Named turns come first, each shown by rows before and after it. Which turns, in which order, take the first row of each pair that follows to the second? Write the first one first, as in the answered first pair.
k_601 (before |-> after):
[ -9 -13 -12  18   9   1   4  -3 -16  10  31 -21 -10  17  -2] |-> [-13  -6 -15  14  -5  16   7  -5 -17  -3  29 -27  -1  15  -3]
[-10   5  -2 -19 -11  -2  -4  -4 -11  -9  -4 -12   7 -14  -5] |-> [ -6   0   3 -23  11 -15  -5  -5 -14   0  -3   0 -10  -6   4]
[ -7  -2  10  14  -7 -22   0  -1 -12   8  14 -10   8  -2 -21] |-> [-13   8  -7  -4 -17   3   5  -9 -15 -25  -1  -9  13  -2 -15]
k_886 (before |-> after):
[  1  -4 -28  27 -26  54  16 -12  27   6  -8 -23  21   9  35] |-> [ -6  -8 -38  10   5  47  17 -22  12  -9 -16 -10  -5  22  53]
[  0   2  -1  -7 -10  11   4   2   7  -5  -9   6   7  -2  -4] |-> [ -2  -1  -5 -11  -2   8   5  -1   3 -11  -9  10   0   1  -1]
[  4   4 -12  -3  44   8  -6   5   9  15  11   5 -33  26  38] |-> [ -4   3  -2   7  49 -18  -6   6  -4  26  24   0 -30  26  14]
[-11   1  -8  13  -8   6  -4  10   3   5  13 -22   7   0  -7] |-> [ -8   1 -14   8  -7  18  -3  10   9  -2   6 -19   5   0   4]
k_749 (before |-> after):
[-22   6 -16  17   3  13  11  11 -26 -12  31 -25   8   5 -17] |-> [ -3  -2  25  19  15 -25  -5  21 -10  22  11   7   2 -13 -25]
[ 16 -13  17   3  18 -30   1  -3   5  30  -5  10   1   1 -19] |-> [ -9   3 -17 -20  -4   2  11 -17 -15 -31 -12  -8  16   6 -20]
[ -2  11 -30 -21 -20  27   4  -7  12 -33 -19  -4  19  -9 -10] |-> [ 20  -6 -13  16   8  16   3   8  33  45  20  -3   3   6   6]
[-16 -10  19   0  19 -14 -12   2   1  -7 -13   4   8   3   3] |-> [-23  -8  -1   2  15   6  -3  -2  -4 -14   2 -13   8  13   7]
Then:
(two turns a pair)
[  8  12  28  22 -14   8 -13   4  14 -21 -16  -1 -11  -5 -18] |-> [  5   7  23  13   6   2 -13   0   1 -28 -21   9 -28  -1  -9]  k_601 k_886
[  9  12  19   0 -37  18 -18  24  27  19   4 -11  -3 -18  -3] |-> [  3  16  -2 -23 -25  37 -13  11  19 -19 -13  -2 -16 -11  19]  k_749 k_886
[-14   3  -8   6 -17   8  -4   5  -2 -11   6 -15  19   1  -9] |-> [-20  -3  -7  -1  17 -16  -5   0 -18 -10   5  -2  -2  11  -6]  k_601 k_886
[  0   7  12  -7  -2 -33   5  -5  -2  17   2   4   1  -3 -10] |-> [ -5   9  -3 -23   0 -14   7 -13 -10 -13 -13  11  -6   0   1]  k_601 k_601
[ -8   3  -6  -7 -34   1  -2   6   1 -18 -29   0   7 -13  -4] |-> [  1   0  13   0 -26 -17  -7  15  11  11 -31  12   0 -16  -5]  k_749 k_749
[  9  -9   1  22  15   1  -9   7   3  39  38 -19  -8   0  18] |-> [ -9   3 -27   9  -3  26   1  -3 -12  -4  37 -35   1   4  18]  k_749 k_749
[ -4  -1   0  -9  20  -8   0   3 -12  -9 -14  12 -24   6  19] |-> [-13  11   4  -3 -22  -6   0   5 -16 -23  -9 -12  12 -12 -13]  k_601 k_749
[ -1  -1  21  18  15 -25   6   2 -17  17  13   3  -1  18  -4] |-> [ -8   3   3  18  10  -8  12  -2 -22   7  27 -11   0  26  -2]  k_749 k_749
[  0   0   0  -5  17  -8   3  -2 -10  -4   3   4 -16  12  -5] |-> [ -2   4   7   1  -8  -9   2   3  -4  -5   1  -4   3  -1 -23]  k_601 k_749
[ -1   5 -12   0 -24   6   1  -5  -1   0  10 -13   6   0  -9] |-> [  2  -5  -1   6   6 -18  -2  -2  -5  21  17   2  -9   4  -5]  k_601 k_601
[ -2  -9 -12  -8 -29  30  14   6   2 -30   9 -15  11  -1  -4] |-> [  4 -26   2  -6  29 -10   9   3 -12   1  16  13 -28  14  14]  k_886 k_601
[  5 -14 -10 -29  -6   9   1 -11  32  -2 -30  26  -1 -11  26] |-> [ 11 -23 -12  -2  12   3   6  -9  33  39   6  11 -10   5  30]  k_749 k_601
[ -5 -10 -30 -25  13  25  -2  -8  -7 -45 -16   2 -24  13  32] |-> [ 18 -20  17  27  16 -28 -11  20  12  49  25  -4 -10   1  -2]  k_601 k_886
[ -2   5 -13 -10   2   4 -11   7   7  11  10   2  15 -29 -14] |-> [  0   0 -13 -13  20  -6 -11   4   2  13   9  14  -1 -24  -7]  k_601 k_601
[ 8 -5  5  1  4  2 -2  0 12 15 -5 16 -1 -9  3] |-> [ 6 -8 -4  6  2 10  2  2  8 17 11  5 -3 -2 10]  k_749 k_749
[ -6  -6  -6  -6  21 -11  -5  -2 -11  -2 -11  18  -7  -2  10] |-> [  5  -1   5  12 -15   0  -4   9   8  14  -2  -1  18 -14  -3]  k_601 k_886
[-16   1 -13 -11  15  -4  -7  -8 -32  -9   4 -13  -4  27 -22] |-> [  0  -4  11  10   3 -17 -13   4 -10  32  10 -12   7  16 -31]  k_749 k_886
[  7   9  -7  -9  -2  -8  -1  -3 -20   1  14  -3   3  29 -10] |-> [ 11  15   2 -10 -19  -7  -2   2 -13  -2   3  -2  15  19 -20]  k_749 k_601
[  1 -26   3   5  20 -15   2 -10   6  14  -9  23 -44   6   9] |-> [  2 -23  16  23  -4 -23   3  -1   9  31   9   8 -22  -5 -21]  k_886 k_886
[  9  -1  -4 -17  -4  18  -9   1  -8 -27 -13  13  -8 -16  18] |-> [ 11  -9  -8   2  20  12  -3   5 -10   9  19   8 -23   2  24]  k_749 k_886
[  1   0 -34  -5  -5  40   8  -5  -7 -14  15 -22  -1  21  28] |-> [ 22   5  16   2 -41  13  -7  15  30  15 -14  -5  24 -15  -4]  k_749 k_601
[ -6  11 -22  -1   3  27  17  -8  -8  11  35 -11  -9  26  21] |-> [  6  19  28 -11 -38  -2  -5   8  20  11 -11  13  20 -19 -18]  k_749 k_601
[ 11  -9 -15 -12  15  11  -1 -11  10  28  17   4 -16  13  33] |-> [ 12  -6  21 -13  -5 -25 -13   1  14  30  -8  19   5 -15   0]  k_749 k_601
[-18  20  -9 -11   2  -1   1 -11 -21 -35 -17 -15   2   5 -15] |-> [  8   8   5  27  12   0   0   6   3  34  17 -24  -3  15  -3]  k_749 k_886
[  2  -3  35   9 -21 -31 -12  10   8  13  -2  -6  23 -20 -36] |-> [-21  -6 -21 -20  24   2   2 -16 -27 -43  -2  -3 -17  17  13]  k_749 k_601
[ -2  -4 -13  -9  26  -3   3  -5 -18 -22  -5   4 -26  14  20] |-> [  1   8 -11   6 -30  13   6   2  -2 -19   6 -26  18  -5  -9]  k_601 k_601
[ 17   3 -12  -1   2  21   8  -4  13  -1  23   2  -6   9  17] |-> [ 14   4  15 -14   2  -7  -3   0  14 -12  -9  27  -4  -9  -1]  k_601 k_749
[  8   1 -22   0 -14  31   5  -3  15   0  14 -14  11  15  19] |-> [  1  11 -16 -17 -23  24   1  -5  11 -26 -10  -4  15   1   8]  k_749 k_749
[ -7  14 -17  -8 -13  26  12 -13 -17 -48 -13 -18   9  -4  -1] |-> [-18  11 -14  -5   7  -1   9 -17 -35 -45   0 -16   2  -1 -11]  k_886 k_886
[-13  -6   1 -10   2 -16  11   7 -18 -26  -3   4   8  -3 -21] |-> [ -5  -9  16  -1   9 -31   8  12  -9  -3  -5  13   3  -4 -20]  k_749 k_749
[ -7  -2  -8  -9  20  -4  -1  -7  -9 -10  -6  11 -17   6  12] |-> [-10  -2  -1   5  21 -18   2  -4 -15   6   6   2 -12   6  -1]  k_749 k_886
[  4   5  16  16   4 -41  -3  13  -1  15  13   9   6  -3 -29] |-> [  1   5  -2  26   8 -22   7   8  -6  23  35  -7   4  12 -20]  k_749 k_749
[-12   1  -3   1  -4  -5 -30   4  14  -4 -17   1  18 -12  -5] |-> [-12  -3   3   0   9 -17 -31   5  11   3 -13   9  12  -9  -4]  k_601 k_601
[ 20  -3  31  14   1  -9   9  31  21  41  10 -10  26  -9  -3] |-> [  0   3 -10 -34   8  31  16   8   3 -39 -23   1  11   3  28]  k_601 k_886
[  8   1  -2 -16   5  25  10   2  12 -17   5   2  -7  -2  -6] |-> [  0  -4   3 -15  21   3   8   1  -6 -14   9   2 -14   1 -17]  k_886 k_886
[15 -7  1  2 -2 -5 -4  8 -2 23 11  2 -9  4 -4] |-> [  9  -5 -14  -1  -4   9   1   6  -7  10  16  -9  -5  10  -1]  k_749 k_749
[  9  -3   6 -10  12  -1  -6  -1   7   7 -14  17 -16   0  15] |-> [ -6   0  -8 -13  17  -4   0 -10 -16 -11  -2   7 -15  10   7]  k_749 k_886
[  2  -4   9 -13   2  10  -6   4   9  -2 -12  25 -17  -6  15] |-> [ -6  -6  17  -6  13 -18  -4   4  -6   6  -1  23 -15  -6  -8]  k_886 k_886
[ -7  14 -18   9   4   2  16   6 -31 -10  27 -27   2  -8 -13] |-> [ -1  15 -18   9 -13  20  17   9 -13 -10  22 -27   8 -11  -3]  k_886 k_886
[-11 -17  17  -8   1 -35   8  -3  -9   4 -15  19  10  -7  -7] |-> [ -3 -22  15   6  10 -31   9  -1  -5  29   5  11   2   5   4]  k_749 k_749
[ -8   2  -1 -16  15  13  -2   2  -6 -20 -23   9 -18 -10  13] |-> [-18   9  -7 -11  -1   8   3  -1 -20 -27 -10  -8  -1 -14  -8]  k_601 k_749
[-22   8  -2  -4 -10 -10  10  -7 -24 -23   9 -20  22  -9 -36] |-> [-16   9 -22  -3 -13  24  14  -5 -12 -27  16 -30  21   1 -13]  k_749 k_601
[ -4  -1   6  -4   0 -25  -7  15  14  -2   6  -9   6  -8 -17] |-> [ -3   0  -9 -19  -5  -4  -7   8  16 -24 -11   0  -2  -5   0]  k_886 k_601
[-10   2  10  -1  29 -28  -5  -5 -19   3  -4  10 -18  11  -8] |-> [-11  13   8  12 -18 -11   0   0 -13   0   9 -21  16  -2 -29]  k_601 k_749
[  2   0 -14   3  18   3  -5  -1  -5  21  19   3 -10  18  13] |-> [ -1   4 -15   7 -17  17  -2   1   0  12  22 -17  15   9  -2]  k_886 k_601
[  5   3 -13   8 -20  24   4   4  15   4   8 -16   5   4   6] |-> [  9   5   2  -8 -17  12  -8   5  20  -9 -25  12  -2  -6   6]  k_749 k_601
[ 21   6  16  -9  -8  10  -7   7  39  -9 -20  15   9 -19   3] |-> [ 11   2 -19  -7  12  35   6  -5  22 -18   8  -2  -7   6  27]  k_886 k_749
[  0  -4 -16   0  11  19  15   3  -2 -21   1   7  -7  13  17] |-> [ -6   1   8  -7   3 -13   5   6  -5 -26 -21  18   2  -3 -12]  k_601 k_749
[  5   5   2 -12   9   2   1   4 -14 -17 -18  23 -11  -5   3] |-> [  5   5  16   5  -3 -19   1  11 -16   8   1   8   6 -12 -21]  k_886 k_601
[ -7  -9   4  -7  45 -18  -1   9  -7  19  22  12 -12  15  20] |-> [-16  -4 -17 -10  38   1   8   0 -16   4  30  -4  -8  21  24]  k_749 k_749
[ 4 -9 -3  9  1  1  8 -5  0 20 15 -6 -9  3 13] |-> [  5  -4  13  -1 -15 -10  -2   0   9  13 -11   6   3 -12  -1]  k_601 k_749
[  7  -1  10   8 -11  -2  -8   1  11   2 -14   6  -2  -4  -2] |-> [10 -2  7 16 -7  1 -8  2 14 12 -4  1 -6  3  4]  k_749 k_749
[ -2 -21  -8 -21   4   1 -19  -4   3  19   7   6 -30  -8  30] |-> [ -9 -22   2  -8   5 -21 -20  -1  -7  31  22  -3 -21 -12   6]  k_886 k_886
[  2  11  15  -1   3   7  -7  16 -14 -33 -17  15  12 -14 -14] |-> [ -5   5 -12  10  20  25   3   8 -27 -24  17  -4   0  10   4]  k_601 k_749
[  6 -22  14   9  17 -11   4  -2   1  14  13  -9  -4  16  10] |-> [  6 -17   1   1 -13  23  10  -7  11 -10   5 -18  13  11  13]  k_601 k_886
[  2  -9  -5  -2 -18  16  -5   7  10  -1  12 -11  15   5  -7] |-> [ -5 -14  -8 -14  19  -3  -7  -1 -10 -12   8   2  -8  17   1]  k_601 k_886
[  8   6  16  30  -4   1  12   7  18  40  19 -25  -2   4  -3] |-> [ -7  13  20 -17   5 -15   4  -4  -2 -26 -44  12 -12 -12 -10]  k_749 k_601
[ -6  -8 -18  19  -5  20   3  -7  -4 -19  15   0 -26  -2  -1] |-> [ -3  -9  -7  31 -15  12   4   0  -2  -2  28  -5 -17  -4 -12]  k_601 k_601
[  7  -7 -10  25  -7   7  -2   6  21   6  28 -13  -1  12 -12] |-> [  1  -4   2  -8  -7  -3  -9   1  19 -32 -17  17  -2  -5 -19]  k_749 k_601
[ -1   2 -18   3  -2  36   5   4  -2 -18  -5  -6   6   7  13] |-> [  1   4  -5 -10  -3  25  -4   7  -2 -27 -27   9   8  -6   4]  k_749 k_749
[  3  12  14 -20 -13  -6 -13   0  21 -25 -46  28   5 -27  -3] |-> [ -7   3 -37   2  19  31   8 -10  -1  -8  22 -12 -17  24  29]  k_749 k_886
[ -3   4   8   7  -5 -10   6   0 -12   7  15 -17   5  -1 -16] |-> [  6  -3   8   8  10 -12   4   1   0  24  16  -6  -5   1   0]  k_601 k_749
[ 16  -8  18  10  21  -9 -11  19  12  31  -2  17 -21   9  24] |-> [-14   6  -3 -23  12 -11  -7   4 -24 -41 -24  11 -10   4   3]  k_749 k_886
[ 13 -12  -2   5  -2  -4  -7  -9  10  -3  -5  17 -13  -1   3] |-> [ 13  -5  -5   5 -18   6  -4 -10  13 -11  -6   9  -2  -6  -1]  k_601 k_601
[  9  -1  24   0  12 -24 -12  10  -1  25   8  16 -10 -11   1] |-> [  9   7   5   5 -28  17  -3  10   9  14  23 -15  21 -15  -2]  k_601 k_749
[  0  -6  -9  -7 -15  10  18  -4  -5 -21  -7  -3  24   9  -8] |-> [ 17 -14   0  11  -4   7  16   5  13  22   7   3  13  13   5]  k_749 k_886
[ -4 -13   7 -14  18  -5  -5   0  -5 -22 -11  13 -11  -8   3] |-> [ -8 -14  -3   2  21  -2   5  -2 -12  -6  22  -6 -15   6   2]  k_749 k_886
[-29  10  11 -12  25  -1  18   9  -2 -28   7  -5   5  -1  -8] |-> [-22   7  23 -12  26 -15  13  11  -1 -17   1   5   2  -8  -7]  k_749 k_749
[-21  -8 -21 -24   5   9  25   2 -16 -29   0   6  19  17  18] |-> [-19 -16   2  -3  20 -31  18  10 -23  11  21   3  19  15  -3]  k_886 k_601
[ 17   4  22   4 -23  -8  -8   8  20  22 -13   5   8 -22  -6] |-> [ 16   1 -16   7 -12  35   5  -3  15  13   8 -10  -4   3  25]  k_601 k_749
[  6   5 -14  22 -33  11  10   1   5  15  33 -32  21   2 -14] |-> [ 24 -10   8   9  26 -20  -7   3  13  37   1  25 -25   6  20]  k_601 k_749
[  9  13  16   2   5  -5  -1   3  12  21 -13   8   0  -2   3] |-> [ 8 10  4  9  4  8  6  2 11 27  5 -4 -1  6  9]  k_749 k_749
[  7  -1  -5   1 -15  37   7   4   9  -2   8 -21  12   4  14] |-> [  9  -9  12 -16  21   4  -2   1   6  -2 -19  19 -15   0  22]  k_601 k_749
[ -5   7 -14   1 -14  26   9 -13  -6  -3  22 -19   6   2  10] |-> [ -7  -1  -6  -1  17  -3   2 -16 -22   8  29  -7 -12   9   9]  k_601 k_886
[-19   0 -17   3  -5  24  10   3  -6 -19  21 -11   6   5   9] |-> [ 6 -3 21 13  4 -7 -6 17 20 23  8 15 -1 -9  7]  k_749 k_886
[  5   5  15 -15 -23  -1   4  -6  13 -28 -16  23  16 -17 -16] |-> [ 10  -2  31   0  -7 -24  -1  -1  16   5  -2  28   7 -16 -23]  k_601 k_601
[ -2   3 -16 -16  14  17   0 -10  -5 -21  -4   3  -8   6  16] |-> [-12  -2   0  -3  20 -18  -2  -8 -23  -6  13  -4  -3   4 -14]  k_886 k_886
[-18   7 -13  10 -10  25  15 -12 -10 -29   3 -12  10   7  -5] |-> [-12  -5   7   3  32 -14   5 -11 -15 -11 -11  21 -20  13  -1]  k_601 k_749
[  2   5  -2   0 -14 -10   0   3   1   4 -17  -1  16 -14   2] |-> [  7   3   2   4  -8 -12   2   7   4  16 -10   0  13 -11   6]  k_749 k_749
[  0   9  11  -1 -29   3   0   7  13  -9  -9   0  27  -8 -14] |-> [ -5   8 -18 -10   4  23   8  -5   2 -21   0   6   0  14  23]  k_749 k_601
[-19   4  -3  -6  -7  -2   4  -8 -19 -16   6  -5  15   6 -20] |-> [-14  -3   3   3  21 -14   2  -7 -20   9  19   2  -4  16  -3]  k_601 k_749
[  5  -8   1  -2   9   5   9  -7   0 -12 -16  16   9 -18  13] |-> [  0  -5  -9   0   3  10  14 -10  -7 -21  -6   1  15 -12   6]  k_601 k_749
[ -2  -2 -17   6 -13  17   6   3   7   3  13 -18  10   2   1] |-> [ -9  -5 -18  -5  19  -2   3  -2 -11  -4  10  -5 -10  12  10]  k_601 k_886
[ -5   9 -12  30 -18  35  -2  11  23  21  15 -31  17  10  15] |-> [  5   9  18  -2 -15  10 -23  15  37   6 -45  16   8 -16  13]  k_749 k_886
[  0  -6   6   2  13 -14   5   5  -6  17   6   4  -8   8   5] |-> [ -2   5  -4   1 -20   8   8   6  -2  -2  -1 -14  15   0  -4]  k_886 k_601
[ -6  17  11  23  -4 -13  -4  14  -4   9   4  -4   5  -4 -19] |-> [ -7  20  -8  -2  -2  16  -4  10  -2 -25 -19   9  -8   0   8]  k_886 k_601
[  3  -3  13 -11  19 -27  -9  -2   1  -3 -23  30  -9  -4  -2] |-> [  1   7   4 -14 -17   2  -2  -2   7 -28 -30   9  17 -11  -8]  k_601 k_601
[  2   4 -14 -17  28   1  -7  -8 -28 -12  10   5 -23  19  23] |-> [  4  16 -16  -3 -30  24  -2  -1 -13 -17  19 -27  20   3   0]  k_601 k_601
[-15  -2  -9   1  26  21   1  -8   1  -9  11 -17 -13  19  13] |-> [-14   1  -5  10   2  26   3  -4   8  -1  19 -32   8   9  -2]  k_601 k_601
[-22   1   7   3 -22   6   0  -4 -22 -36  -7   2  18  -8 -19] |-> [-13  -1 -16  14 -17  37   7  -4 -12 -16  16 -12   7  11   9]  k_749 k_601
[ -7   5   3   4 -21   0   4   9 -15  -7   5 -18  17  -7 -21] |-> [  2  -5  -1   5  20   0   4   3 -13  18  13  -1 -17  14  12]  k_601 k_749
[  5  -7 -11   3  -4  26  10   0   3  12  12 -19   5   2  11] |-> [ -3  -4 -12 -10 -12  24  11  -4  -3 -10  -6 -10  13  -3   3]  k_749 k_749
[ 10  16  13  -9 -36  28  -1   4  30 -20 -45  12  29 -33  14] |-> [ 13   1 -20  11  15  50  13  -2  20  14   8   0  -9  10  60]  k_886 k_749
[  1   8   0 -17 -17  28   4  -3  14 -14 -15  -2   7 -14  31] |-> [-18   4  -2 -21  28 -12   5 -11 -21 -16  -6   8 -16  -2  24]  k_886 k_886
[-17   1   3 -21  10  -3  -3  -5 -14 -32 -20  15  -2 -13   0] |-> [ -3  -5  27  10   1 -24  -6   9   0  16   0   6  11 -23 -19]  k_601 k_886
[  4  -6   8  11 -15   3   0   0  20  27   9   7   7   4   2] |-> [ -7   1  -1 -15 -18   6   0  -6  10 -15 -17  18   7   0   1]  k_749 k_886
[  3  -1   4  25  -2  -5   4   8   3  32  27 -21  10   6  -9] |-> [ 11   1 -10  10  -7  31   6   4  22  15  11 -14   5   9  20]  k_886 k_886
[-29   7  11   1  -6 -19  11  19 -14 -20  15 -10  22  -6 -35] |-> [-32  10 -15  -6  -5  17  20  13 -16 -36  16 -13  13   7  -8]  k_749 k_601
[ 15 -18  -1  14  14 -33 -16  15  14   0  12  41   0   0   8] |-> [ 12  -6 -19  18 -32   0  -9  14  19 -18  24   8  30  -4  -5]  k_601 k_749
[ -4   6 -14   0  -4  11   4  -8  -1  -9  11 -15  -1  10   2] |-> [ -4   0   7  -5  15 -14  -4  -3  -2  -2  -8  11 -13   1  -1]  k_601 k_749
[24  7 13 11  7 -3 -4  5 20  6 -6 -7  5 -8 12] |-> [ 15   7   2  -3  15   9   0  -2  12 -12 -16  -3  -2  -2  21]  k_601 k_886
